One turn moves each row of this set onto another row. After a few examples, where does it send each row asked below?
Z642: [ -9  18  12   5  23  -4 -10 -24  31  -3   9 -16  21 -27 -15   4  16  19
  13  -8   0  11 -19  12   3 -21 -17   6  23   5   2 -11 -13   5 -20]
Z889: [ 12   9  26   6 -16   1  -5  -2 -20  10 -24  11  19 -19  -1 -32  17   5
 -29 -33  16  28   8 -19   5  -2  -8  13   1  -5   8   3  -9  13  -8]
Z540: [ -7  11  10  -6  -2 -16  -8 -31  31  -2  11 -17  23 -31   3   4  17  38
  16  -2   3   5 -15  10  -7 -17 -16 -17  10   1 -16 -11 -10  -4 -24]
Z184: [ 11 -33  15  25  19   0 -30 -19  20 -15   9  -4  13 -13  -5 -15  -9 -18
  -5   9   9  -9 -20 -10  10 -20   7  18  48 -15 -15  17 -16   0  -2]
Z172: [  2  10   7  18 -13  -1 -10  -8 -28  12  10  16   8  -8  16 -26  18  29
 -21 -22   4  21  16  -7   1  -3   2   7  -3  -9  21  22 -14  12 -11]
Z624: [ -7  15  10 -12   3 -17  -8 -29  26 -10   5 -24  27 -36   9   4  11  36
   6   6   0   1  -6   6   5 -19 -12 -11  10  -4 -19  -7 -12  -5 -22]
Z941: [ -6  26   4   2  24  -4 -10 -26  32  -5   7 -17  27 -28 -21   7  17  21
   7  -5  -8   6 -11   6  12  -9 -10   2  21  -3  -3  -9 -14   3 -15]
Z518: [ 36 -30  18   6  12  -6  -2  -9   9 -11   0 -30   4 -26 -11 -19 -25 -12
 -10  14   9 -21  -5   3  10  12  22  -7  13 -16 -24  -7   2  -1  -9]
Z88: [ 10  -6  13 -11  -3   8 -16 -14  -1  21   9  33  31 -20  12 -10   1 -28
  10  -4  14   3 -36  -3  -5 -53  -4 -27 -14  -7   5 -17  -9  23  -6]
Z773: [-10  11 -21 -10 -13  13  -7 -16   0  -7   3  32   1  17  24 -10 -13 -24
  -5  48   2  -3  -9   7   3  -1 -22 -20  -5   6 -34  -3   0  21 -21]
Z968: [-15  13  -8  -3  -3  17  -6   2   3 -18  -1  38   4  18   5 -12  -6 -39
  -7  36   5   2 -19  11   6  -4 -32  -3  16   8 -27  -4  -5  25 -22]
Z671: [  4  13 -13  -9   7  18  -3 -10   0  -2  -7  26  -5  15   4 -16 -23 -41
  -4  38  10   1 -11  12  14   5 -25 -11  -3  12 -27 -20   3  23 -19]
Z608: [ 10   5   5  -3  10   4   3  12  -7  19  38  32  23  -5 -10  -3   6 -13
  13  -8   3  -6 -18  25  -2 -17   7 -34 -12 -17  12 -17  -4  21 -14]
Z136: [-14  15 -11  -2  -5  18  -5   0   5 -13   1  41   7  20  -3 -11  -1 -37
  -4  34   1   1 -17  10   3   2 -28  -8  12   6 -31  -2  -4  25 -20]
Z113: [ 16   3  14   4   1  -9 -10 -10 -28  19  -2  13   1  -2  22 -28   7  27
 -10 -38  27  24  17 -19   5   1 -18   3  -6  -9   1  -5   2  -3 -13]
Z183: [  6 -10  21 -21  11 -10 -21   9  -8   5  22  32  32  -8  21 -13  -5 -10
  -1   1  31  -2 -18  11  26 -49 -15 -15  20 -16 -16 -20 -12   6 -11]
Z110: [ 35 -42  19  19   0  -5  -3 -12  17   7   9 -15  -2 -17 -22 -20 -13 -11
  10   0  17 -14 -18  10 -16  11  14 -20   8  -8 -17 -10   4   1 -15]
Z663: [ 13 -30   2  28   8   7 -27 -24  27   3  16  11  19  -1 -30 -12   8  -9
   4   3  -3 -13 -15 -13  -1   3  10  -1  39 -23 -21  19 -13  -1   2]
Z274: [  8   3   4 -22   3  -3 -15   2   0  21  28  42  43   5  -6  -7  12  -2
   2  -2   9  -8  -4   1  24 -15  -6 -37   8 -32 -28 -15 -10   4   1]
Z929: [  4  10 -12  -5   4  20  -4 -11   3   6  -4  31  -5  18   0 -16 -18 -40
   2  34  12   3 -13  12   6   7 -28 -15  -4  13 -26 -22   5  24 -20]
Z287: [  9  13  10 -17  24   0   0  17 -20  -7  25  13  26 -19  12  -4 -13 -19
 -10   8   1 -10  -9  21  28 -29  13 -13  -4 -20   8 -15  -8  21 -10]
Z379: [ 12   6  25   8 -19   2  -5  -5 -18  12 -21  15  18 -17  -4 -33  22   7
 -25 -37  16  28   5 -18   1  -1 -10  10  -1  -4   9   4  -9  13  -9]
Z516: [  6 -16  -1  14  -3  21 -16  -4 -14 -26   3 -10  12  27  30 -25   1 -21
 -15   6 -16  15   8 -12 -12   6 -26   7  13 -21 -13  10   5 -19  15]
Z150: [ 23 -28   6  14 -31  20  -5  -8 -10  -2  -3 -14   8  18  15 -37  -1 -20
 -12   9 -11  15   6   3 -28  21 -19 -18  -8 -10 -16  -1   8 -12  11]
Z890: [ -9   5 -16  -7 -14  12  -8 -15   1  -8   5  34  -4  16  28 -13 -13 -24
   0  45   7   0 -16  10  -2  -8 -27 -19  -5  10 -29  -5   0  22 -25]
Z606: [  1   8   9  18 -11  -3  -9  -7 -30   9  10  14   6 -10  21 -25  15  27
 -22 -20   7  23  13  -4   2  -9   2  12   0  -7  22  20 -13  13 -12]
Z166: [ 20 -30   8  30  -8  25 -18  -5  -8   0   6 -12   1  25  11 -40  -9 -30
 -15   8  -2  23   1  15 -11   5 -24  12  17  -1   5   1  -2  -4  15]
Z24: [  9  12  13  -6  13  -8 -13 -40  30  12  -3 -29  18 -39  -5  -6  -1  22
   6   4   8  10 -12  13  15 -19 -10  -4   9  10  -5 -22 -12   7 -15]
Z488: [ 16   7  11   1   2  -9  -9  -8 -28  17  -4  10   5  -1  21 -26   6  27
 -15 -35  24  23  20 -23  10   4 -15   2  -6 -14  -1  -5   2  -4 -11]
Z141: [  6 -26   1  25 -10  21 -16  -5  -8 -15  10  -1   7  33  24 -27   8 -21
  -1  -4  -9  18  -2  -7 -31   2 -33   1  11 -13  -8   9   6 -17  10]
Z548: [ 23 -29  13  10 -23  17  -8  -5 -15 -15  -9 -24   5  10  33 -38 -13 -26
 -20  14  -3  15   5   5 -18   6 -20  -2  -2  -6 -12  -4   6 -11  10]
Z98: [ 11 -36   7  19   6  -4 -15 -26  13 -20  11  -8   2 -20  25  -2  -9  -7
  16   2   4 -15 -28 -23 -32 -25   7 -10   4 -14 -13  12   5  -7 -19]
Z19: [ 12 -21  -7   9   8   0 -13 -29  11 -21   8 -11  15 -17  11   3  -4  -2
   4   9 -15 -22  -9 -34 -16   0  19 -17  -1 -32 -27  18   5  -9  -8]
Z557: [ 10  14   1 -27   4  13 -13 -15  -7  11   0  24  46 -23   9  -5   0 -25
 -10   9  -8  -5 -11 -17  23 -29  12 -27 -17 -26  -9 -10 -10  20   7]
Z131: [ 20 -19   0  24  -8  28 -16  -9  -8   2   4 -11  10  26   0 -39  -3 -25
 -20  12 -16  16  11   8  -2  22 -15   5  15 -13  -5   5  -4  -5  23]
Z943: [ 11  14   7  -5   8  -5 -10 -42  34  20  -1 -23  22 -33 -18  -5   5  26
  11   2   3  10 -10  11  11  -6  -7 -14   4   5  -7 -21 -11   6 -12]

Z663 moves to Z19
Z150 moves to Z131
Where do these go?
Z608 moves to Z274
Z929 moves to Z136
Z889 moves to Z606
Z943 moves to Z941

One turn moves each row of this set onto another row. After a few examples, where does it send each row asked below?
Z268: [-52   3   5  -1  -6  16   2  12  29   7 -12  -6  25  14  44   2 -28 -28
  -6  30  28  18  -5 -25  23   0  18 -19  19 -11  21 -18   1  -4 -35  17
   9  -1  18 -14  25  14  -8 -33   6 -17  -9]
Z676: [-40 -33 -18  18   0 -15  28 -26  10  -8   2 -14  15   3   8 -22  22 -36
  22   5   3   8 -28 -34  23  22 -19 -14   9   9   3  17 -16  19 -21  -4
   0  38   7  -1  -8  28 -11 -21  22  -6  15]
Z125: [ -9  -7  -4 -17  -8 -41  11  41   6  -9  -1   3 -26 -23 -23   1   9 -17
 -43  10 -18  19   1 -14   6 -10 -18 -12 -20  11  12   1  -4 -15  -8  26
   4  40  -3  -1  18  -9   2 -27  19  -4   4]
Z898: [ -6  -7 -17 -32 -16 -37  18  30  -3 -15 -20  -3 -22 -13 -12   1   2 -27
 -30  -4 -13  11 -28  -3  11 -22   0  -5 -16   0  16  -9   1 -11   7  32
  -4  31  -6  -6  -1 -37   0 -23  19   7  11]
Z99: [-12 -36  -5   5   2  17  17  -4   0 -12 -13 -24  18 -20  29 -30  18 -10
  -9   7   1   6   0 -19  28  11 -13  -8  19  10  10   7   1  -4 -27  -5
   6  54  -4  17  -3  47 -10   1  35   3  24]
Z438: [-56 -21  -4  27  -5 -13  23  -4  15   2  -2   3  19  11  21 -26  21 -37
  27   6  10   7 -18 -21  32   9   2 -16  16  -1  -2   5 -14  10 -26  -7
   0  11   7 -19  21  16  -9 -47  17  -4  -9]
Z52: [-11  -7 -10 -11 -13 -42  11  35   6 -10  -8   7 -30 -16 -25   0   6 -20
 -31  -3 -11  17 -10 -20  10  -8 -20  -3 -17   9  15   8  -4 -22  -6  29
 -11  34   4   0  23 -17  -5 -24  17   2  12]
Z819: [-15  -4  -6 -17 -11 -36  22  39   4   0 -15  -1 -30 -11 -25   0   8 -26
 -24   4 -11  14 -11 -23  11 -21 -18  -3 -13  -4  18   4 -13 -32   1  22
  -6  28   2  -6  27 -26  -3 -36  21   6   5]
Z34: [-27  10   2  -2 -18  28 -10  18  16  19 -15  -4   8   7  47  -4  -4 -35
  -6  17  29   5  -1  -7  43   2  16  -6  26  -9  14 -23 -14 -28 -34  -1
  16  23   6 -20  20  13  -5 -56  35   5  -2]
Z679: [-55 -24   8  11  -3   9  32   5  27  -1 -11 -13  34   4  41 -12  -2 -18
  -8  30   9   6 -14 -28  12   6   1  -8  21 -10  16  -3  14   6 -32  12
  -3  11  21   0  18  44 -11 -20  12  -1 -10]
Z446: [-14  -3   3 -20  -8 -32  24  43   4  -2 -11  -7 -27 -20 -24   3  10 -23
 -38  13 -17  13   0 -18   7 -18 -18 -10 -22   0  12  -4 -14 -29  -5  20
   6  35   1  -8  21 -18   4 -39  22  -1  -5]
Z732: [  3  -7 -26 -19  -4  22  -5 -16 -12  -5 -23 -28  14 -19  34 -15   1 -11
  -5  20  13  12  -3 -20  36   4  -4 -22  14   7  16  -3  -7  -8 -13   2
  28  55 -15   8 -25  10 -18  11  40 -15  40]
Z888: [ -2  -3 -12 -35 -17 -36  21  35   4  -7 -12 -10 -21 -19  -7   9   7 -25
 -45   8 -15   6 -19   1  15 -18  -4 -17 -17  -1  16 -12   3  -5   0  31
   6  35 -10  -7  -2 -30   5 -28  25   5   1]
Z32: [ -9  -1  -2 -30 -13 -30  29  38   1  -1 -15 -14 -22 -17 -15   7   8 -29
 -39  12 -16   4 -12  -9  11 -25 -10 -11 -20  -5  14 -12  -8 -22   0  22
   9  36  -3 -10   9 -30   7 -40  29   2  -7]
Z114: [-15  13 -18 -41  -7  31 -22 -16   4   1 -10 -19   2   4  34  -1 -22 -30
 -13  20  34  -1  -9 -25  38  13   6 -25  -2 -10  19 -21  -7  -6 -23  -1
  33  12  -1  -5 -15 -20 -18 -33  13 -35  25]
Z346: [-22  -5 -32 -17  10  11 -16 -19   6  -5 -16  -7   6   9  16   4 -18 -42
  22   3  22  23 -19 -26  36   7  15 -35   3  -1   5 -11 -23   3 -13 -16
  18  24   6 -15 -19 -33 -22 -25  19 -31  11]
Z254: [-49 -25  21  -4  -2  14  25   5  14   1  -2  -6  17   0  36 -34  24 -16
  -6  11  11  -9  -6 -17  21  10   0  -2  12  -8  10  -5   4   0 -33  -9
   8   6  12  -5  31  38  -9 -50   6  -8  -1]
Z626: [-46  -4 -14   6  -1   1  -6   1  15   4 -13   6  13  13  25 -10  -4 -40
  28   7  20  16 -15 -15  41   2  23 -29  11  -6   0 -12 -17   0 -21 -13
  11   2   7 -29  16 -22 -14 -50  15 -20 -12]
Z39: [ -9  -9 -23 -33   1  17  -3 -32  -5  -8  -4 -30   7  -8  20 -18   1 -15
 -12  28  16  -2 -14 -36  26  22 -19 -20  -2  -1  20   5  -1   6 -15   0
  31  34  -7  15 -29  10 -24  -6  17 -28  45]
Z104: [-29 -25  13  16  -7  21  15  17  19   4 -10  -9  14  -6  35 -24  15 -23
 -10   3  10   0   2  -9  32  10   0   2  27   0   9  -5  -5 -15 -39  -5
  -2  33  10   1  25  49  -2 -41  32  13  -2]
Z123: [-37 -29  -8   3   3  12  33 -18  10 -11 -19 -33  32   0  26 -16  -2 -14
  -9  38   5   6 -18 -40   8  10 -16 -11  12  -5  16   6  13   4 -16   8
   4  35  12  15 -18  41 -18   5  17  -7  11]
Z538: [-32  14 -13 -18   1  26 -14  -8  10   0 -21 -19  20  11  30   6 -44 -28
  -6  40  32  24  -2 -38  24  -3  12 -28   9 -12  24 -20  -8 -13 -21  15
  26  13   9 -10  -5  -5 -13 -16  12 -33  11]
Z492: [ -7  20 -21 -22 -14  28 -22  -1   0  12 -22 -16   7  -1  47   2 -13 -27
  -5  27  30  11  -3 -12  45  -1  14 -21  18  -4  18 -21 -17 -25 -17   4
  32  37  -9 -14 -10 -11 -14 -24  39 -15  23]
Z347: [-24  -6 -20 -16   7  23   5 -24  -2 -11 -24 -36  25   2  19  -5 -28 -20
  -6  46  18  17 -11 -48  13   4 -10 -23   4  -7  20  -6  -1  -7 -11  11
  22  34   6   8 -32  11 -19   8  18 -27  22]
Z362: [ -7 -11 -16 -20 -18 -43   9  30   2 -19 -12   6 -26 -16 -16   2   3 -19
 -36  -8 -12  14 -20 -10  12  -9 -10  -4 -18  12  14   1   7 -10  -3  33
 -11  36  -3  -2   5 -24  -4 -16  14   1  15]
Z411: [-39   2  11 -23  -8  29  -5   8  15   5  -9  -6   9   9  44 -11  -6 -30
 -11  10  32  -7  -5 -13  35   6  18 -14   6 -16  14 -26  -5 -10 -35  -7
  19  -4  10 -19  22  -3  -9 -61   6 -23  -2]
Z880: [ -3  -6 -12 -26 -13 -45  10  35   8 -11  -3  -1 -22 -24 -12   5   7 -19
 -47   7 -17  16 -11  -4  11  -9 -11 -16 -19  11  13  -4   7   0  -4  34
   3  38  -8  -2   4 -18   3 -19  20  -2   8]
Z178: [-31 -34   2 -11   3   8  26 -18   1  -8   1 -23  15 -11  22 -38  30  -6
  -9  22   1  -6 -11 -31  15  21 -25  -7   7   0  14  14   5  10 -21  -6
  14  29   2  17   3  45 -19 -16  13 -11  29]
Z187: [-18 -23 -36  -9   9   0   6 -37   3 -14  -8 -19   7   3   6  -4  -3 -38
  18   3  12  16 -28 -37  26  19 -10 -24   1   9   7   7 -23  15 -13  -9
  13  46   7   2 -35  -1 -21  -7  24 -22  27]
Z689: [-11  -3  -9 -30 -13 -34  27  34  -2  -4 -22  -7 -25  -9 -17  -2   6 -31
 -24   3 -12  11 -20 -13  13 -28  -4  -4 -13  -8  17  -7 -11 -25   7  27
   1  26  -2 -10  13 -37   1 -38  22   9   6]

Z346 moves to Z438
Z362 moves to Z689
Where do these go?
Z880 moves to Z32
Z254 moves to Z39
Z538 moves to Z679
Z99 moves to Z492

One turn moves each row of this set onto another row. After a few examples, where does it send each row asked below?
Z147: [ -1 -12 -19 -11  -5  29  -1   6  -6   3  -5 -33  -8 -16 -28  -2  -4  -8]
Z277: [ 12 -11   8  11  -1 -19  -7   7  -7  14 -17   3  23 -22  30   8   5 -20]
Z768: [-12 -15 -12  -6  -5   9  14 -13  -3   0 -15  26   5   5  -8  -4 -10  19]
Z905: [-22  32   6  -5 -24 -19 -29 -19  -5   5 -10  19  -4 -16   8  -4  -5 -13]
Z856: [ 15  27 -10   1  14 -10 -28  22   1  16  11 -25   6 -18   0  29 -16  -6]
Z824: [ -4  19  15  27  11  -2  -3 -41  -6   2   7  -6  27   8   3  13   1  -5]
Z505: [-12 -18  13 -20 -10 -37 -17  -4  -6   3   4 -10   6 -18   2   2  10 -24]
Z710: [-15   4  15   0  14   4  16  -4  13 -16  -7  13  -7 -10 -29  24 -11  22]
Z499: [-12   1  23   2  -1 -36 -17 -22  -7  -3  -8  16  25  -1  -1   1   7 -17]
Z21: [ -9  19   7  -6   0 -42  -3  32   3  -2   9  18  -2 -15  -1  12  -8  -6]
Z456: [ -8  10  -1  -5  -2 -21  -7   9 -17  13  18  15  -6  -4   0 -19  23 -33]
Z269: [ 11 -15  -7   6  -7  27 -29  18 -18  -2 -15 -18  12  -7   7  18   1  10]
Z47: [-20  19  12  14  -7  -4 -13  -8   3   0  -6 -48  -6 -10  17  14  31   4]
Z319: [  1   3   0  -1 -13 -25  21  36 -10   6 -12 -21  13  -7  10   0 -17 -11]
Z666: [-28  25   1  20  -2  29  12 -25   6 -11  -6  11   4   2 -15  28   6 -15]
Z769: [ -6 -17   1   6  -5  12 -13  27   3 -11  -6 -27  20  -5 -25  12  28   7]
Z546: [-22  15   4   6 -12 -37 -35   3  -3  -6  -6   2  23 -27  -1   7  -6 -11]
Z387: [ -1  14 -18  -6  -8  -6 -33   6   4  -9  18 -37  -9 -13  14  -5 -18  12]
Z951: [-22  19  37 -10   6  14   5  15 -13  -8  19 -34  14  -2  12   8  -4 -20]
Z262: [ -3  -7  -5  -7   3  12  -7   3   2 -35 -19 -28 -11   9 -19 -16   7   2]
Z658: [ -2  11 -13   1  -2 -16   0   3 -17  -6  14  31  -2  -2  21 -20  -9   6]
Z45: [ -4  16   3  15 -32 -12 -20  28  14   1  10 -17 -14 -11   6  27 -16   3]
Z375: [-23 -16  -9   7  22   6 -12  10 -11   3  23 -10 -13 -27 -17  13  -6 -13]
Z337: [ 14   2 -19   5 -12  17 -24  16   4  10 -29  18  14  -7  -4  11   8  10]
Z850: [-20  27  20  20  -7 -12   0 -14  32 -16   5   2  20  -3   2  -4   5  17]
Z809: [-51  35  29  10   0  -5 -11  11   3  -4  -2 -18  -5  -5  -2   2   1  -3]
Z117: [-32  27   8 -28 -18  17  -2   5   7   7   3 -33   0  -7  -1  19 -26 -10]
Z673: [ -1   3 -20  10 -15  23  -3  -8   7   7  10  13 -22  -4  -3  30  25  -3]
Z817: [ 13 -28  -2  -4   0  28  -8   1  -1 -15 -22  -4  15  11 -14   8  12   0]
Z877: [-30  23  34 -21   1  21  15 -11   3 -13   3 -15   4   4 -17  10 -12  -7]
Z867: [-22  12  53   8  -1   0  12   9   8  -1   5   4  -2  -4  -3  17 -10   7]
Z257: [ -6   7  -4 -31  23  10  -6 -12   5   0  -4  -6 -27   7 -24   8  -5   6]
Z138: [ 17  -6 -15  15  12  15 -24  -3  -5   7  25  -8   9 -18   1  14  21  11]
Z750: [ -6  36  18  -4 -12  17  25  15   0   6  20 -10   7 -11   4 -13  18 -10]
Z971: [ -7  35  -3 -11 -23  12   5   2   4  -9  10 -43 -13  18   9   3   3  -8]
Z969: [-1 65 -9 -7  4  2 13  2  0 -1 -4 -7  6  1 -4  7 13  0]
Z622: [  7  -5 -13  -8  -3 -11   3 -13  -5 -25 -28  -5 -11  29   3   3  -6 -15]
Z249: [ 34   1   6  21  -7   3   0  -2 -18  -7  -7   8   8  13   3  14 -10 -29]
Z407: [  0  -2 -10  -7   4  16  -4  21  12   1  -1   2 -10 -11   0  -1  49   2]
Z553: [  0  34   8  -8   7 -11   5 -25 -25 -10 -35   9   9   1   7   3   5  -6]
Z201: [-14  38  -2 -11  -2  49  -3  -1   0   0   3  -7   5  -9   0  -1 -24  -6]
Z708: [ 13  -6   3   4  14 -19 -10 -26   1  16  -1  -8  27  -4  -2  11   6 -34]

Z750 moves to Z407
Z47 moves to Z375
Where do these go?
Z117 moves to Z269
Z769 moves to Z505
Z138 moves to Z21
Z337 moves to Z905
Z817 moves to Z499
Z45 moves to Z387
Z824 moves to Z710
Z277 moves to Z809
Z262 moves to Z708
Z553 moves to Z666
Z850 moves to Z257
Z969 moves to Z673

